[ 84 150 155  98 139 143 128 101 193 138 123 131 166 112 120  99 146 115
 120 132 176 121 105 144  74 120  81 129  98 123 120 179 150 168 153 100
 101 169 123] = (76)
[155 150 155  98 139 143 128 101 127  81 155 131 143 112  67 139 146 115
 120 132 176 155 112 139 194 194 144 127 186 154 108  83 129 108 106 116
 139 110 143] = (50)
[ 84 150 155  98 139 143 128 101 127  81 123 131 143 112  67  99  84 115
 120 132 176 121 105 144  74 120  81 123  98 123 166 179 150 168 153 100
 101 169 124] = (67)
which: [ 84 149 155  97 139 142 127 100 128  81 124 131 143 111  67 100  85 116
 120 132 177 121 105 143  74 118  82 123  98 124 166 179 150 170 153 100
 100 170 125]  (67)
places (76): [120]  14 18 25 30
places (50): [194]  24 25
places (67): [123]  10 27 29
places (50): [139]  4 15 23 36
which: [153 151 155  98 140 141 127 102 127  83 155 132 141 112  68 139 146 116
 119 131 174 155 113 139 195 193 144 127 187 154 110  85 130 110 108 115
 138 111 143]  (50)

[152 128  83  74  74 181  74] = (153)
[169 157 177 165  76 165 177] = (113)
[123 168 195 115  95  65  62] = (135)
[172 139  84 101 117 178 209] = (130)
[ 81  93 145 153 144 214 160] = (101)
[184 127 127 167 127  76 127] = (13)
places (130): [178]  5
which: [184 128 125 167 126  78 126]  (13)
places (153): [83]  2
places (130): [84]  2
places (13): [127]  1 2 4 6
places (113): [177]  2 6
which: [ 80  93 145 152 143 214 160]  (101)

[128 138 138 132 128 119 125 128 128 128 128 123 120 122 110 156 142 116
 127 154]  (143)
[128 104 113 149 128 119 151 130 128 158 128  93 166  66 117 208  94  85
 179 146]  (133)
[128 106 128 160 129 170 146 128 128 131 128  99 125  89 128 170 140  80
 197  85]  (43)
[156  89 199 128 190 118  85 129 180 148 128  93 116  93  79 131 195 128
 126 153]  (74)
[128 107  90 139 128 122 111 128 128 128 140 122 122 115 139 179 172 128
 171 120]  (89)
which: [158  88 198 129 189 119  85 131 179 148 129  92 118  92  79 133 195 129
 125 152]  (74)
places (43): [128]  0 2 7 8 10 14
places (89): [128]  0 4 7 8 9 17
places (143): [128]  0 4 7 8 9 10

[176 192 156  70]  (114)
[ 98 121 112 117]  (191)
[131 125  73 159]  (186)
[139 204 128  88]  (149)
[ 98 121 112 144]  (174)
[ 60 119 137 178]  (202)
[ 74  74  74 153]  (19)
[131 125 123 165]  (10)
[132 109 127 173]  (163)
[128 119 122 170]  (68)
[ 60 119  80 154]  (24)
places (19): [74]  0 1 2
which: [ 60 118 137 179]  (202)
places (174): [144]  3
which: [ 60 117  80 153]  (24)
which: [ 96 119 112 144]  (174)
which: [129 111 128 173]  (163)

[ 67  73 187 149 125 182 108 129 100 139 182 155 102 173 187 146 132 132
 129 118 124  64 102 140 166  64  96 142 101 113] = (36)
[ 65  80 105 106 135 103  86 195  88 195 118 102 116 118 153 187 118 100
 174 182 161  69 120  80  85  67 136 195  85  85] = (117)
[110  79 172 135 151 183 173  88 168  82 175 147  53 177 137  83 170 177
  82  95 128  97 155 186 172 124  89  82  87  88] = (49)
[ 85  74  89 111 173  90 140 192 153 183  92 103  69 100 106 152 159 135
 158 184 172  89 171 125  95 105 127 189 185 189] = (121)
places (117): [85]  24 28 29
which: [ 67  73 186 149 125 182 108 129 100 139 182 155 103 173 187 146 132 132
 129 118 124  64 103 141 166  64  96 142 101 113]  (36)

[102  62 113 147 148 105 121 145 148 164 116  91 155]  (162)
[167 188 159 107 101 147 141 124 108  86 121 159 147]  (40)
[152 163 158 155 132 114 166 164  58 143 145 137  80]  (32)
[174 153 105 149 141 103  96 100  94 122 153 173 110]  (42)
[ 81 195 135 127 130 127 148 153 148 159 117  78 158]  (20)
[144 138 195 138 172 172 172 138  71  95 172 138  70]  (39)
[117 121 115 165 154  94 112 152 101 162 144 106 142]  (112)
[169 184 122 154 148 106 173 137  82 122 151 162  85]  (9)
[100 134 196  86 106 182 196 154 104  90  93 106  80]  (161)
[167 143  83 184 178  77  92 124 100 167 171 158 146]  (193)
places (39): [172]  4 5 6 10
places (40): [147]  5 12
which: [169 183 124 153 150 106 172 136  82 121 152 162  85]  (9)
which: [ 81 195 136 127 129 128 148 153 148 159 117  78 157]  (20)
places (161): [196]  2 6
which: [117 121 116 165 155  96 113 152 102 162 145 105 142]  (112)
which: [155 162 156 154 133 113 166 164  58 143 145 138  78]  (32)

[109 144 153 168 144 168 107] = (129)
[181 115 145 186  96  89 190] = (110)
[110 115 159 186  96 167 190] = (22)
which: [110 144 154 168 144 168 107]  (129)
which: [111 114 158 188  99 170 191]  (22)
places (129): [168]  3 5
places (129): [144]  1 4

